128 stands for zero in the data rows.
Some points, each followed by its number:
[147 114 137  99 129 126  50 170 141 129  95 112 132  96 178 127] 0
[102 174 163 132 125  84 135 120 137  72 188 129 115 124 142 118] 1
[167  95 119 105 144 110 105  90  84 151 170 138 114 173 111 120] 2
[152 160 128  77 158 157 207 234 152  66 135 120 104  56  76  77] 3
[ 91 171 192 151 140 161 193 107 113 152 128 161 111 144 125 130] 4
[122 198 177 152 165  68  97 109 149 114 121 110  25 112 204  53] 5
[112 142 146 164 120 123 139 120 127 122 132 126 121 134 152 131] 6
[103 131 113 116 149 142 158 139 153  85 162 120 147 119 130 105] 7
[ 93 131 119 171  80 115 149 106 108 122 168 130 165 160  95 189] 8
[127 144 156 136 128 121 182  92 124 135 153 141 147 151  88 106] 9
[128  98  94  44 177 162 137 134 107 145 148 111 115 148  85  79] 10
[103 167 183 131 121 114 119 122 134 112 138 131 145  94 177 134] 11
[134 141 178  95 163 113 159 112 111 121 190 124 133 137  95  95] 12
[100 143 134 202 112 100 129 135 144  95 170 122 112 143 161 162] 13
[100 117 145 195 158 132 163 193 126 113 156 109 100 150 152 116] 14
[118 117 123 103 118 143  91 111 126 139 123 122 155 119 172 126] 15
[ 95 147 136 109 109 164 132  93 134 131  86 124 131 101 143 150] 16
[174  33 111 133 166 130 133 144 111 132 211 126 177 175  88  44] 17
[122 141 121 120 126 125 133 119 125 125 119 130 113 133 146 115] 18
[134  75 131 211 149 134 184 130 111 129 211 113 150 184  65 125] 19
[119 103  73  95 123 124 140 106  95 131 162 120 150 181 105 130] 20
[119  77 127 212 137  95 123  81  92 150 206 109 116 199  95 136] 21
[156 103 115 129 143  67  76 163 146  86 192 113 132 139 138  93] 22
[138 104 107 199 146 142 182 174 131 119 145 110 102 153 123  99] 23
[111 169 133 155 137 146 223 169 158  99  91 130 105  99 122 115] 24
[103 133 133 206 141  94 140 139 117 113 160 112  71 168 156 126] 25
[101 125 108 140 115 112 120 102 111 124 164 113 128 162 109 149] 26
[130  96 100  86 166 154 146 125 121 124 155 118 116 145  94  92] 27
[137 126 119  69 158 129  62 153 116 148  70 118  82 113 157 122] 28
[110 126 119 179  87 155 174 134 143 127 115 147 159 124  98 181] 29
[ 59 157 151 169  63 116 148 104 157  73 167 144 182 102  96 210] 30
[134 179 202 170 138 105 163 165 177  88 127 138 145  95 168  88] 31
[157  64 113 149 118 153 118  91 114 186  84 129 184 152 104 146] 32
[137 119 124 127 148 148 161 158 134 127 113 136 119 121 107 114] 33
[122 134 155 131  72 149  94  42  87 203  98 165 135 150 113 232] 34
[174 105  79  96 114 153 173 158 116 152  73 135 124 117  77 124] 35
[129 129 115 155 124 122 182 111 123 136 121 131 120 141 115 118] 36
[ 97 163 148 121 108 150 172  89 108 137 139 128 148 147 107 130] 37
[138 157 162 112 143 110 113 129 132 122 117 129 103 108 151 105] 38
[121  99 106 115 117 161 142 126 133 121 147 141 189 122  88 151] 39
[105 194 180 167 124 137 140 112 129 136  73 148  70 124 157 155] 40
[140 127 107  98  93 177  87 104 143 162  50 155 171  87 119 185] 41
[153  94 128  77 131 129 106 167 129 129 133 128 178 112 125 100] 42
[112 121 109 101  80 157 114 104 151 124 118 145 190  90 109 197] 43
[134  78 110  98 145 151  56 120  96 158 142 100 121 148 148 127] 44
[132 145 115 185 149 119 182 154 127 133  90 112  67 143 140  96] 45
[119 175 179 135 135  96 143 166 138  97 147 125 114 107 164  80] 46
[125 137 130  95 100 144 117 132 145 132 107 138 172  92 137 157] 47
[129 137 134 116  99 132  93 129 135 134 105 127 155 100 147 160] 48
[140 143 135 117 113 118 118 125 121 145 112 138 111 141 134 141] 49
[ 86 139 141 176  91 153 151  86 131 146 106 153 148 138 140 160] 50
[101 124 128 193  77 100 111  44 109 147 147 127 152 172 128 195] 51
[116 141 150 135 101 149 103 121 150 143  79 147 152 102 171 158] 52
[143  66 140 132 170 115 130 118 118 108 244 122 153 168  98  69] 53
[129 133 132 137 139 126 164 137 133 120 134 134  98 135 117 118] 54
[103 107  28 180  87 118 124 147 152  91 136 112 124 156 143 215] 55
[161 146 194  84 101 142 117  90  97 201  60 161 142 106  86 151] 56
[133 124 130  75 142 149  68 141 125 142  78 130  91 103 167 134] 57
[145  39  74 111 176 151 139 160 114 104 232 104 177 164  60  55] 58
[110  88  83 130 127 107 119  98 108 117 169  95 134 176 122 123] 59
[117 131 104 127 164 120 144 122 136 107 135 116  88 154 126 100] 60
[102 137 128 198  90 112 121  54 109 147 156 137 141 176 141 170] 61
[114  95 106 247 114 102 129  70 109 144 187  92 159 195 153 122] 62
Which two points above are nearest to each new point by angle? Their numbers follow each, nearest first.
[129 103 121 186 140 119 175 135 122 117 181 122 134 169  98 103] 19 23
[134 102 104 136 127 134 136  88 138 164 126 145 134 150  75 144] 32 34
[154 128 172 109 145 127 120 133 112 151 131 121 120 116 133  83] 38 12
[160 105 215  73  91 112   8 126 113 174 148 158 200  91 159 182] 48 15
[169  89  71  98 119 184 144 149 152 153  84 156 165 113  61 180] 35 39
[ 97 140 136 191 104 106 138 124 134 106 169 127 123 145 148 148] 13 6
[115 140 114  79  87 130 124  93 126 130 135 138 158 114  75 168] 43 39
[124 117 136 121 120 136 110  97 112 139 147 130 157 134 151 112] 15 44
[117 127 127 177 108 132 152 126 137 134 118 132 136 140 112 170] 29 50
[130 136 158 118 122 138 117 140 142 130 103 143 146 100 151 123] 52 47
[116 149 168 138 125 114 107 119 137 113 136 141 137 121 159 136] 11 1
[118 192 159 151 123 116 161 125 140 124  79 144  90 118 179 111] 40 5
[128 136 148 139 145 120 143 129 121 126 150 128 122 143 126 106] 12 53
[114 157 105 110 157  91 168 132 125  84 152 104  66 148 123  91] 60 54
[108 153 109 189 113 129 129 109 152 119 146 120  90 142 151 153] 13 6
[120 159 145 104 135 107 135 159 128  96 138 113 100 108 145 118] 46 38
[137 130 157 164 139 133 133  91 109 166 100 142 100 140 141 122] 40 4
[142 114 145  95 134 102 112 117 100 124 170 119 122 157  94 121] 2 12
[124 120 128 151 116 142 125 125 152 131 103 142 130 118 141 153] 52 50
[147 140  98  63 106 150  92 113 135 166  44 152 140  87 126 168] 41 47
[135 141 158 149 129 122 182  84 130 128 167 150 157 149  82  98] 9 12
[138 133  77 122  89 158 215 170 126 139  99 143 131 130  65 156] 35 29
[128  60  74 131 162 130 129 132 129 103 208  93 150 168  83  86] 58 17
[143 108 101  96 197 159 111 166 114 143 103  99  50 135 143  83] 28 10
[155  74 122  77 125 123 113 160 130 121 147 133 201 112 121  99] 42 17
[125 152 132 106 159 146 162 154 134 100 134 118  93 118 128  86] 3 54
[ 92 156 128 217 109  93 128 112 139  82 183 130 111 139 171 174] 13 6
[121 146 123 134 151 118 142 103 128 124 140 111  90 143 138 110] 60 5
[157  92 118  81 129 130 112 165 135 125 146 127 172 116 121 102] 42 58
[108 152 143 145 127  96 143 116 131  99 174 119 119 132 129 121] 1 13
[133 117 144  87 135 146 107 138 120 139 136 130 151 115 116 118] 42 10
[127 125 115 106 108 129 132 138 135 116 143 135 171 123 112 144] 39 43
[157 102 137  91 114 161  77 145 113 188  27 155 157  87 107 169] 41 56
[147 111 165 107  98 117  66 128 122 150 134 147 176 114 139 162] 48 47
[127 152 154 150 117 131 178 140 135 117 135 121 135 126 116 116] 24 31
[119 112 138 190 127 127 119 113 123 153 113 121 120 148 136 127] 62 61
[125 131 112 107 142 138 143 145 135 100 155 115 133 117 112 114] 7 3
[132 136  93 108 175  92 164 149 128  87 149 104  74 146 108  73] 60 54
[108 142 171 143 130 112  85 104 129 134 122 127 128 117 193 128] 11 5
[105 190 167  88 116 117 104 118 138 103 130 124 139  85 165 104] 11 38
[143 131 115  81 100 169  97 108 133 179  29 162 151  92 130 185] 41 47
[128 150 141 112 113 145 124 131 147 126 106 132 154  92 130 121] 47 48
[112 105 113 216 137 134 195 170 148 104 173 104 131 155 125 110] 23 14
[151 106 141 113 155  85  82 153 117 126 146 119  96 135 162  88] 22 5
[143 141 132 101 170 129 138 175 145 100 124 129  92 112 131  98] 3 33
[109 142 117  88  98 147 119 128 133 127  91 141 180  77 136 156] 47 43
[120 146 149 140 118 133 118 136 135 131 131 132 130 116 151 133] 11 52
[145  76  79 115 116 170 118 112 114 172  98 131 149 142 101 152] 32 41
[171 102 130  66 147 173 107 144 142 138 112 149 179  88 122  78] 42 10
[121 140 111  96 126 146 116  84 120 139 109 136 105 140 104 158] 34 16
[159 154 194  88 141  53 160 147  57 152 136 139  70 152 105  72] 12 38
[ 96 100  18 176  64 140  80 126 151 116 114 116 122 142 158 255] 55 51
[109 130 141 131 132 122  99  91 125 138 143 120 140 135 167 108] 15 11
[102 149 125 102 134 129 121  43  83 156 144 134 110 151  95 166] 34 26
[146 146 171 105 105 141 134 122 126 162  86 166 180  94 111 146] 56 47
[ 84 147 128 207 114  90 152 124 146  77 203 123 122 142 151 158] 13 25
[ 92 135  75 141 129 134 135 226 199  27 154 102 148  98 136 119] 7 3
[127 204 217 162 120 121 194 170 143  92 146 123 138  96 123 117] 31 46
[141 118 117 121 106 173 133 131 144 155  76 155 159 106  93 172] 41 43
[159  92  46  95 120 185 167 167 174 125  82 163 165 105  36 167] 35 39
[131 117 131 153 123 174 135 112 125 154 121 145 140 141 146 145] 50 32
[123 115 116 177 140 124 157 152 137 121 145 114 122 150 130 115] 23 14
[128 116 109 118 161 142 142 140 126 105 148 119 110 134 112 100] 27 60
[141 127 115  99 109 144 107 124 136 150  78 147 137 105 124 154] 41 47
[124 161 159 135 133 127 152 154 135  93 151 113 116 110 162 102] 46 31
[107 170 172 144 196 132 215 147  98 100 144  94  38 130 104  39] 54 60
[ 60 197 184 131 127  43 116  99 141  30 248 105 130 103 152 106] 1 46
[ 84 178 194 186 128 165 192 125 143 143  54 160  74  92 187 182] 40 4
[126 119 108 155 104 146 166 131 140 133 114 138 143 129 103 150] 29 36
[125 143 129 105  93 131 120 107 126 127 134 129 142 122 109 158] 43 34
[147 103  14 163  92 125  84 143 145 122  98 126 124 144 171 207] 55 41
[145 126 119 100 130 144 148 121 116 139 105 144 132 121  93 123] 35 56
[115 138 101 136 135 135 118 172 176  72 125 110 124  97 154 131] 7 3
[ 99 117 107 206  70 174 206 119 158 126 136 154 200 119  83 204] 29 8
[146 133 135 100 147 100 162 125  91 129 161 119 116 151  74  98] 12 9
[164 119 143  56 166 106 110 180 113 141 111 138  90 125 136  96] 28 57
[100 164 190 171  98 113 115 128 162  89 136 140 144  93 175 172] 11 30
[ 98 148 126 111 143 154 145 109 114 128  97 122  87 141 138 125] 18 40
[108 140 130 147 102 115 152 112 114 127 138 137 139 142 109 161] 8 30
[159  84  71  77 136 135  82 154 127 130 154  90 170 114 125 106] 42 58
[133 123 111  89 133 145 115 135 131 124 125 124 147 111 121 120] 42 10
[147  64 103 147  76 134 100  55 125 173 126 160 187 149  89 175] 32 34
[144 108 138 110 114 148 141 149 147 135 122 165 170  96  74 141] 39 43
[115 111 115 193 125 120 121  96 134 130 143 111 139 151 151 103] 62 21
[140 120 129 130 112 142 155 117 131 142 127 139 162 120 101 127] 39 29
[117  87 108 224 113 117 119  50 116 142 184  88 143 191 148 121] 62 21
[125 104  82 158 112 129 122 127 131 126 120 121 127 148 128 168] 55 51
[156  31  71 133 112 159  96  87 110 203 134 121 203 159  89 141] 32 39
[ 80 151 129 139  96 147 157  94 140 111 138 130 169 110 120 162] 30 50
[153 141 122  68 145 119 145 142 110 138 132 119 121 130  50 104] 10 27
[157 109 153  77 172 112  71 169  73 151 107 113  51 151 170 101] 28 57
[118 120 109 181 101 142 161 126 148 134 111 140 156 139 116 166] 29 50
[132 152 146 108 147 115 116 153 130 119 115 116 102 115 162 100] 38 5
[132 130 116 106 149 137 161 145 137 105 136 125 119 116 107 102] 3 33
[118  93 139 249  95  97  98  39 105 159 181  87 156 201 142 131] 62 61
[ 84 152 122 196 141 113 187 104 142 100 182 114 109 167 118 104] 25 19
[130  57  67 121 166 146 149 143 133 106 217 104 171 160  76  78] 58 17
[118 134 136 139 170 125 128 131 167 105 101 134 102 115 168  96] 5 38
[112 140 123  85  97 125 110 106 119 127 137 132 139 126  99 187] 43 34
[ 94 174 170 146 122  69 136  93 133  71 217 119 127 131 145 115] 1 13
[119 102  82 190 154 111 187 151 126 106 173 109  78 175 104  94] 23 60
[131  47  76 126 166 138 144 136 132  95 246  96 183 171  72  69] 58 53
[120  97 127 198 111 131 118  68 107 155 158 107 152 173 145 121] 62 61
[105 203 182 145 129 122 142 145 134  95  88 123  78 106 170 124] 40 46
[125  95  38 169 107 139 138 124 141 118 121 115 128 154 128 187] 55 29
[117 180 162 147 145 114 161 152 132 102 135 111 101 111 150  97] 46 31
[125 128  97 186 121 140 222 117 143 125 132 128 124 171 109  81] 36 23
[134 117 103  91 154 110 120 211 125  98 138 105  97 120 131 103] 3 22
[119  92  76 182 107 169 135 120 100 178  49 129 105 157 137 189] 32 34
[ 93 155 144 137 102 145 135  98 132 114 139 145 156 112 125 168] 30 50
[109 123 110 202 134 111 122 133 143 121 119 108  76 146 167 131] 25 13
[124 133 119  94 115 174 162 146 170  96  88 131 162  76 114  87] 3 24
[139 136 125 142 143 129 134 137 134 125 100 125  96 129 118 128] 45 54
[144  87 104 106 141 123  73 104 105 158 132 111 126 152 120 123] 44 2
[162 119 132  83 145 136  55 171 132 132  93 120 129  86 174 129] 0 57
[118 166 131  73 166 155 140 163 138 110 107 123  92  93 121  99] 3 33
[108 185 138  86 100 144 108  84 140 120  76 148 129 102 146 147] 16 52
[101 162 163 163 130  75 146 118 134  71 205 110 121 145 143 111] 1 13
[131 107  94 162 161 128 192 170 145  99 168 106  87 161 117  96] 23 54
[162 122 211 103  75  97  20 121  97 164 159 152 203 104 156 182] 48 15
[121 114 116 181 114 120 122  99 124 128 148 115 137 149 135 134] 62 61
[139 101 127 163 131 120 180 165 150  91 191 137 163 129  95 115] 19 58
[ 94 143 125 145  89 188 157   0  77 217  52 155 144 186  90 189] 34 50
